(in the rows, 128 means zero)
name the system of each run:
trace 1, J (9 x 20):
[[122 122  77 168 212 125 122 126 129 174 159 115  87 145 185 120 123  79
  139 162]
 [138  94 136 184 143  85  82 103  82  89 143 113 120 143  93 198 131  93
  113  85]
 [146  86 170 104  36 110 168 107 156 113 126 166 126 119 101 162 148 160
  152  97]
 [ 90 154 111 108 101 174 154  93 190 191 112 132 109  95 164  79 123 119
  156 122]
 [ 83 177 110 169 171 166  86 133 119 120  90  81 164 128 112 114 116  79
   86 119]
 [147 135 169 113 121 137 122 184  95  75 150 132 189 152  64 153 142 160
  102 143]
 [172 124 131  48 124 116 145 139 133 145 170 165 112 121 144  83 146 167
  174 169]
 [135 127  74 152 186  96 112 101 142 140 103 121  71 133 182  94 130  86
  130 162]
 [120  99 129 208 131  99 118 125 118 104 139 109 123 165 108 206 112 108
   88 125]]
trace 2, L (9 x 20):
[[ 92 142 126 129 148  98 170 132 161 147 124 119 130 142 160 131  90 125
  131 188]
 [120 113 140 156 168 146 138 133  78 131 152 133 154 154 152 131 121  75
  129 106]
 [163 100 132 128  98 144 102 130 108 107 123 139 126 121  93 135 173 126
  121  81]
 [131 138 117 109  90 120 129 114 188 135 122 131  99 107 107 129 137 168
  138 148]
 [ 89 161 125 127 154 116 139 112 144 146 128 115 134 133 154 113  88 106
  134 165]
 [123 121 141 146 147 145 131 150  79 112 118 127 165 151 135 122 126  89
  105 110]
 [162 105 129 121 103 153 121 152 122 122 146 142 129 126 100 138 168 154
  127 108]
 [133 136 110  99 127 104 115 112 166 144 136 126  95 105 121 123 139 147
  152 153]
 [103 142 125 146 155 102 138 111 137 117 104 118 129 143 149 123 102 101
  122 158]]
trace 3, A (9 x 20):
[[137 136 131  85 124 107 104 154 138 130 159 120 143 133  80 136 158 121
  128 175]
 [139 115 120 110 154 102 150 139 156 123 124 146 124 146 131 113 168  95
  151 178]
 [142 114 113 171 145 126 114  98 147 122 145 139 101 162 130 131 148  79
  128 144]
 [127 111 136 131  86 107  96  99 131 129 143 124 119 134  91 158 145  94
  119 117]
 [111 120 142 104  82 131 153 122 170 141 115 136 139 117 108 132 157 112
  141 129]
 [111 156 123 133 135 175 133 113 168 147 134 134 136 131 129  97 143 102
  143 139]
 [129 156 125 121 137 149  82 127 113 116 133 119 146 137 100 103 143  94
  108 135]
 [150 124 135 107 115 118 123 158 132 101 129 135 144 144  93 127 159 135
  114 160]
 [143 121 114 118 141 115 140 134 160 140 155 140 107 142 132 126 146 130
  147 175]]
trace 4, C (9 x 20):
[[144 139 162 154 123 105 109  96 140  36  98 138 140 125  67 161 135 159
  135 102]
 [146 137 155 105  67 125 170 100 148 119 141 169 111 152 167  95  82 176
  126 162]
 [108 126  89 106 132 135 123 145  96 200 124 104 115 118 186  90 109  91
  105 132]
 [109 116 118 157 164 138 114 179 108 120 104  92 164 116  87 172 163 106
  105 101]
 [150 133 165 131 128 134 140 118 150  85 162 156 135 122  88 161 132 191
  167 118]
 [152 137 122  92 117 102 125  82 127 126 123 152  86 120 176  72 102 141
  151 140]
 [115 119  95 158 130 126 125 151 111 140  87 104 124 151 160 114 122  84
   69 144]
 [107 118 145 154 123 144 132 161 120 146 170 111 159 129  91 196 126 137
  117 113]
 [137 122 151  80 123 107 134 101 130 121 134 147 124  86 116 127 136 153
  191  97]]
trace 5, C (9 x 20):
[[136  91 141 156  97 123 163 191 123 120 149 130 152 171 105 185 138 141
   84 157]
 [129 107 132 102 135 122 144 108 139 182 192 140  99  92 143 153 124 155
  196 106]
 [122 128 107 135 156  98 111  84 126 102  46 120 109 100 152  94 141  86
  142  92]
 [119 143 145 194  95 169 145 137 143  87 109 130 154 174 116 142 106 137
   67 135]
 [119 142 152  74  84 138 120 130 106 179 201 127 139 109 119 140  90 166
  140 122]
 [132 112 103  70 155  97 135 154 116 134  64 121 128  83 145  86 171 112
  153 120]
 [140 138 108 208 182 174 144 154 154  90 113 132 131 160 131 130 140 142
  106 143]
 [141 146 149 123 118 111  79  95  93 128 210 126 115 138 110 159  80 153
  130 129]
 [139  81 131  69  87  56 148 131 111 129  81 138 117 114 145 117 150 103
  133 131]]
trace 6, J (9 x 20):
[[161 137 119  93 128 153 138 178 126 142 166 139 124 121 136 110 122 212
  129 157]
 [132 140  99  99 188  79 112 122 100 139 121 113  98 104 172 102  99 136
  149 147]
 [139  94 128 185 153  91 151 128 101  85  99 133 118 162 160 154 110 115
  105 126]
 [144  92 145 148  74 138 142 120 112 151 177 145 108 135 137 171 106 164
  125  93]
 [111 122 116  91  96 122 119 100 125 164  93 117 108  68 144 112 126 132
  150  72]
 [ 96 148 122 167 144 160 157 138 156 102  53 115 152 117 137 116 123 135
  111 109]
 [119 167 156 137 130 177 124 148 108 122 175 124 167 142 114 132  83 168
  109 131]
 [155 135 132  54 124 106 103 147  69 127 128 131 138 111 135  82 127 137
  127 131]
 [161 105  91 142 163 114 156 164 141 109  89 138 100 139 165 106 153 146
  119 160]]
trace 7, V (9 x 20):
[[146 141 129 144 128 143 143 123 176 114 152 143 104 117 117 147 117 214
  151 137]
 [107 169 144  94 148 100 125  94 113 130 138 127 136 133 160  90  72 110
  142 163]
 [130  94 120 149 125 114 140 165  90 114  85 122 145 157 145 127 143  83
   80 127]
 [151  97 119 155 119 157 124 146 126 152 179 132 108 120 113 173 142 170
  132  95]
 [115 150 134  80 139  96 112  87 132 135 123 122 113  80 131 114 108 144
  177 114]
 [107 133 132 150 123 120 163 130 147  92  54 128 146 144 148 109 117 111
  101 141]
 [136 130 137 164 112 182 123 148 113 142 183 131 141 159 123 146 110 141
   95 125]
 [141 131 124  63 131 106  87 132  88 148 147 118 127  90 117 114 135 136
  148 112]
 [131 114 110 135 151 103 165 148 161  99  60 130 119 116 141 121 152 145
  135 141]]
trace 8, V (9 x 20):
[[167  66 123 171 120 149 136 144  91 122 136 145 112 127 135 164 155 145
  124  58]
 [132 140 122 113 104 123 107  81 146 146 137 127  83  76 134 131  99 189
  161  91]
 [ 78 164 135 114 119 100 149 119 146 120  60 103 149 112 147 109  80 127
  112 148]
 [114 131 145 161 132 176 157 178 101 122 134 124 177 163 131 139 113 126
   85 129]
 [167 126 128 101 144 153  91 150  71 137 177 135 132 110 120 116 136 159
  138  95]
 [153 123 100 104 152  81 120 129 135 103  78 126  93  96 140 108 139 166
  143 138]
 [113 131 127 181 146 112 165 123 160 114 125 127 115 158 154 153  90 145
  119 166]
 [113 123 158 126 119 120 117 111  73 148 179 128 144 145 141 146  86  94
  124 110]
 [136  89 124 101  97 116 129 142  94 136  85 127 128  97 135 123 155 121
  125  76]]
trace 9, F (9 x 20):
[[163 159 114 158 133 220  52 157  48 128 176 119 145 153 120  97 115 138
   62  93]
 [176  93 115  69  88  69 103 202  93 115 116 109 118  96  86 164 153 215
   97 135]
 [122 114 117 127 183  72 210 143 203 123 114 143 101 123 162 145 129 173
  184 199]
 [117 144 126 195 208 133 113  56 106 121 165 136 106 157 184 116  79  67
  157 115]
 [141  84 141 155  62 123  87 109  49 109 102 121 130 134 121 149 128  88
   74  42]
 [111  98 133 103  32 144 180 154 187 165  99 129 126  86 107 159 149 189
  129 101]
 [ 70 202 121  93 180 149 135 108 187 164 130 107 141  83 135  93  99 144
  184 157]
 [119 177 137 145 190 143  91 143  69  70  98 112 183 160 126  85 109  82
   88 140]
 [190  88 140 143  83 157 142 190  84 101 158 158 138 171 120 143 141 184
   75 128]]
trace 10, L (9 x 20):
[[ 89 134 111 129 146 139 168 131 175 164 102 119 130 112 153 116 134 108
  149 141]
 [116 159 133 162 179 170 107 122 115 108 137 121 155 142 119 114 126  99
  125 117]
 [156 132 152  99  94 129 102 143  97  94 135 137 152 138  90 121 140 142
  107 125]
 [146 110 112  92  98 113 151 154 155 152 129 139 107 125 139 115 146 153
  128 168]
 [112 129  98 153 179 116 127 125 144 153 141 113 105 132 153 135 123  99
  138 155]
 [124 122 149 159 145 114 112 112 100  89 126 125 148 146 109 157 125  94
  122 105]
 [145 108 156 114  69 137 147 119 138 116 133 156 135 133 111 133 141 143
  132 108]
 [117 136 106 107 108 146 127 113 163 175 131 126 103 109 145 101 132 124
  140 136]
 [ 97 156 111 146 165 131 109 132 130 127 101  96 142 124 124 122 121 100
  111 136]]
trace 11, Z (9 x 20):
[[124  94 142 131 139 150 177 169 140 193 235 140 134 135 129 192 129 159
  168 142]
 [132 117 125  72 157  84 102  64 105 138 108 136 101  72 150  92 146  87
  205  74]
 [128 139 122 199 109 144 130 104 179  52  39 134 128 165 107 113 154  97
   82 134]
 [111 155 148 142  76 178 124 137 142 174 226 123 142 159 106 163  80 161
   97 159]
 [112 115 133  18 117  77 123 148  71 175 113 110 148  67 139 105 131 114
  158 106]
 [140 115 106 164 184 149 175 161 176  75  45 145 138 141 132 101 197 109
  136 142]
 [148 166 130 173 147 174  82  92 151 130 237 140 106 169 103 143 106 145
  132 159]
 [133 109 145  50  70  35  85 106  60 131 121 114 121 106 121 134 102 114
  116 118]
 [114  79 116 160 117 126 222 172 176 121  47 141 137 144 164 131 164 116
  112 142]]
trace 12, A (9 x 20):
[[119 155 135 166 151 109 138  97 139 100 133 129 115 151 153 134  70 148
  124 156]
 [124 107 142 119 101 106 122 129  67 152 154 122 133 142 155 140  91 107
  103 114]
 [139  82 119 127 106 141 159 165 120 143 100 132 127 104 138 139 157 147
  127  85]
 [117 149 117 151 157 156 131 110 164 129 127 124 112  98 127 133 119 171
  159 107]
 [106 169 145 110 136 110 103  99 101 113 120 113 145 119 132 110  80 121
  128 125]
 [139 117 142 119 100 135 155 164  99 111 110 139 155 151 142 113 121 137
   94 134]
 [151 116 104 140 142 155 135 161 131 155 164 133 106 126 143 134 135 169
  131 133]
 [120 130 107 119 168  92  98 121 113 133 116 104 110  94 129 135 124 128
  145 117]
 [120 121 153 145 126 100 155 117 125  83  90 134 144 138 133 141 112 125
  125 122]]
trace 13, F (9 x 20):
[[108 163 171  63 169  60 132 117 111  85 121 126 172 116 108 121 106 125
  175 162]
 [161 109 132 155 145 161 178 139 119  91  98 176 139 184 181  70 148  92
  116 145]
 [166 112  87 166 107 175  77 125 119 174 193 125  73 134 134 140 131 148
   99 110]
 [110 113 123  86 114  39  92 127 120 136 110  87 117  81  88 178 131 133
  135 124]
 [ 95 121 161 143 140 116 213 124 180  97  85 150 164 146 137 135 137 103
  160 150]
 [135 160 137 152 136 210 114  84 121 145 182 155 124 148 156  82 106 110
  142 103]
 [145 128 103  93  91 115  52 141  76 135 102  97 121 103 103 110 142 120
   79 103]
 [117 112 128 126 107 107 178 188 182 120  98 120 147 129  97 168 156 165
  111 174]
 [123 157 146 123 186 141 148 104 145 141 198 150 129 136 149 119  99 140
  189 157]]
trace 14, Z (9 x 20):
[[188  89  89 145 117 101  94  99 110 127 133 143  50 132 163 117 135 142
  121 116]
 [105 114 101 182 110  81 129 105 158 132  89  97  83 119 143 175  92 142
  100 127]
 [ 70 131 163 161 129 135 168 119 119 142 135 112 164 120 140 177  74 125
  137  89]
 [121 130 154 110 117 184 137 122  89 133 117 142 164 101 139  98 128 125
  145  51]
 [154 155 107 118 116 183 105 146 144 110  87 130 124 108 114  75 155 173
  107 115]
 [135 173 115 117 151 124 108 158 143 116 141 111 127 129 114 119 103 191
  108 187]
 [137 123 137 103 174  74 136 154  74 118 148 125 139 143 153 131  99 129
  133 164]
 [162  73 113 159 154 114 147 135  94 121 124 148 107 151 168 131 150 100
  129 113]
 [142 104 103 182 115 137 108  95 146 142 142 127  75 123 133 159 130 136
  127  95]]

runs to name:
trace 15 (2 x 20):
[[173 154 145  92  82 116 110 131 128  46  77 153 140 158 102  68 141 153
   84 170]
 [137 130  91 108 117 127 156 183 164 180 164 124 104 155 156 115 119 162
   98 226]]
 -> J
trace 16 (2 x 20):
[[138 124 121 162 147  98 161 134 162  97 109 128  98 119 143 161  97 209
  135 143]
 [ 97 133 154 125 117 103 149  92  98 154 156 128 126 126 176 139  46 134
  140 117]]
 -> J
trace 17 (2 x 20):
[[136 163 137 103 190 174 136 100 181 126 177 164 135 115 112  93 168 128
  220 139]
 [155 170 115 117 133 114  63  80 112  78  97 133 114 162 130  49 127  75
   96 166]]
 -> L
trace 18 (2 x 20):
[[131 135 139  83 221  85  96 163  52 130 187 116 167 140 119 129 134  76
  156 163]
 [202  59 129 132 140  80 153 137 101  58  89 178 106 160 144 112 189 112
  139 126]]
 -> A
trace 19 (2 x 20):
[[175 125 151  83 105 115 139 104 142  99 148 175 112 127 124 102 141 172
  170 138]
 [124 140  91 131 123 114 124  93 163 151 107 127  78 135 174  86 112 108
  119 165]]
 -> J
trace 20 (2 x 20):
[[104 126 108 107 112 121 164 135 241 165 118 128 115 115  96 139 184 118
  160 186]
 [ 90 179 133 151 195 142 123  90 164 127 155 126 150 164 128 105 119  49
  151 180]]
 -> L
trace 21 (2 x 20):
[[ 88 149 149 122 125 152 185 149 151 131  95 125 168 118 145 119 102 150
  130 132]
 [127 160 127 117 173 185 115 145 102 140 153 130 157 126 137  88 128 118
  138 121]]
 -> Z
trace 22 (2 x 20):
[[ 90 133 167 145 165  55 159 160 127  78 125 102 178 145  89 208  94 147
  123 172]
 [153  90 186 114 128 149 195 128  72 120 179 191 160 162 173 119 113 122
  168  99]]
 -> V
trace 23 (2 x 20):
[[142  75  99 164 118  85 154 141 159 147 132 125  77 130 138 188 135 158
  124 142]
 [ 95 121 145 156 153 101 138  69 143 142 160 125 112 114 138 175  97 106
  181 100]]
 -> L
trace 24 (2 x 20):
[[ 99 156  97 221 197 118 127 170 156  68  51  79 142 144 113 163 115 142
   70 162]
 [137 128 196 157 118 132 157 124  75  98 220 156 158 165 135 182  44 195
  132 119]]
 -> F
trace 25 (2 x 20):
[[147 131 189  56 102 108 155 120  97  92 142 168 167 127 120 106 118 153
  165 125]
 [163 106  86 115 110 151 149 133 140 159 101 153  83 133 194  60 148 126
  119 143]]
 -> L
trace 26 (2 x 20):
[[174  82  99 114  71  59 109  99 173 116  98 144  58 133 113 132 180 120
  123 159]
 [ 73 113 109 168 110 110 173 109 219 183 129 109 103 128 135 182 125 105
  140 160]]
 -> J
trace 27 (2 x 20):
[[132 104 119 127 147 142 139 135 110 107  49 135 145 112 141  88 183  75
  134  79]
 [150 154 120 190 134 196 128 139 178  99 147 138 123 146  99 141 136 189
  110 137]]
 -> J
trace 28 (2 x 20):
[[151  79 118 159 103 101  72  83  61 143 150 120  80 114 140 166 112 109
  118  45]
 [104 100 144 116  45 104 159 122 156 122  59 118 128  74 104 169 131 174
  127  69]]
 -> A
trace 29 (2 x 20):
[[144 114 152  55  69 145 152 133 108 162 153 162 143 128 145  84 137 124
  141 123]
 [139 132  65 135 168 159 112 142 151 153  87 117  95 109 158  77 170 111
  124 130]]
 -> J
trace 30 (2 x 20):
[[157 108 122  98 173  62  85 112  87  92 103 119 106  77 110 142 152 142
  171  83]
 [138 110 138 166 104  99 190 103 183  80  76 157  98 140 155 138 108 178
  134 136]]
 -> V
trace 31 (2 x 20):
[[146 116 123 176 136 112  88 100 133  85 123 124 104 124  87 172 145 136
  130  94]
 [112 133 164  97  71  86 141  89 153 120 135 137 126 119 108 150 101 145
  148 136]]
 -> A
trace 32 (2 x 20):
[[125 163 172  58  78  93 151  98 180  78  87 145 141  79  87 122 114 216
  174 128]
 [106 173 133 124 135 174 198 145 159 133  99 149 156 169 196  48  87 125
  108 196]]
 -> V
trace 33 (2 x 20):
[[128 121 113 135 113 144 115  86 177 153 138 134  93 106 114 131 163 112
  162 106]
 [ 90 172 133 134 120 124 105  86 163 114  96 109 137 122 107 116 110  99
  121 138]]
 -> L
trace 34 (2 x 20):
[[ 98 101  61 117 157  91  97 186 113 198  94  64 114 100 134 143 166  67
   95 143]
 [106 117 158 185 173 135 155 155 163  87 145 124 175 139  59 215 164 129
  153 119]]
 -> F
trace 35 (2 x 20):
[[120 103 216  94 117  92 211 140 128  60 115 171 205 144  96 160 144 125
  178 127]
 [175 126 124 126 110 192 159  78 158 158 182 199  75 154 199  54 126 138
  166 138]]
 -> A
trace 36 (2 x 20):
[[168 105 137  78 129  82 129 114 118 109 137 164 118 153 135  91 168  81
  154 169]
 [153  96  87 174 130 127 132 115 178 142 138 141  73 162 142 132 164  96
  120 164]]
 -> J
